+3.15; -2.93; -3.94
+0.21; +0.13; -1.82
-2.88; -5.61; -1.04
+2.63; +3.01; +3.30
+7.13; +1.82; -0.71
:
+3.15; -2.93
+0.21; +0.13

-4.32; -3.33
-6.14; -1.69
-4.94; +1.54
+5.97; -3.74
:
-4.32; -3.33
-6.14; -1.69

+0.63; -1.84; +1.30; +2.59
-0.76; +4.30; -0.60; +4.66
-0.80; -5.67; +5.95; -3.90
:
+0.63; -1.84
-0.76; +4.30

-0.39; +0.73; -3.95
+1.46; -3.19; +1.11
-1.40; -0.59; +1.74
+4.97; +5.73; -2.58
+4.18; +1.66; -1.64
:
-0.39; +0.73
+1.46; -3.19

+6.27; -2.85; -6.88; -4.40
-2.21; +0.65; +2.39; -0.98
+3.12; -1.11; -0.29; -0.30
-0.30; +0.23; +1.61; +0.30
:
+6.27; -2.85
-2.21; +0.65

+1.97; +6.25; +4.88; -5.20; +1.69
+0.80; +1.27; +3.51; -5.32; +4.48
+1.51; +6.49; +1.35; +1.03; -4.24
-0.50; -2.32; -0.64; +0.03; +1.39
+0.17; -0.05; +1.07; -1.78; +1.86
:
+1.97; +6.25
+0.80; +1.27
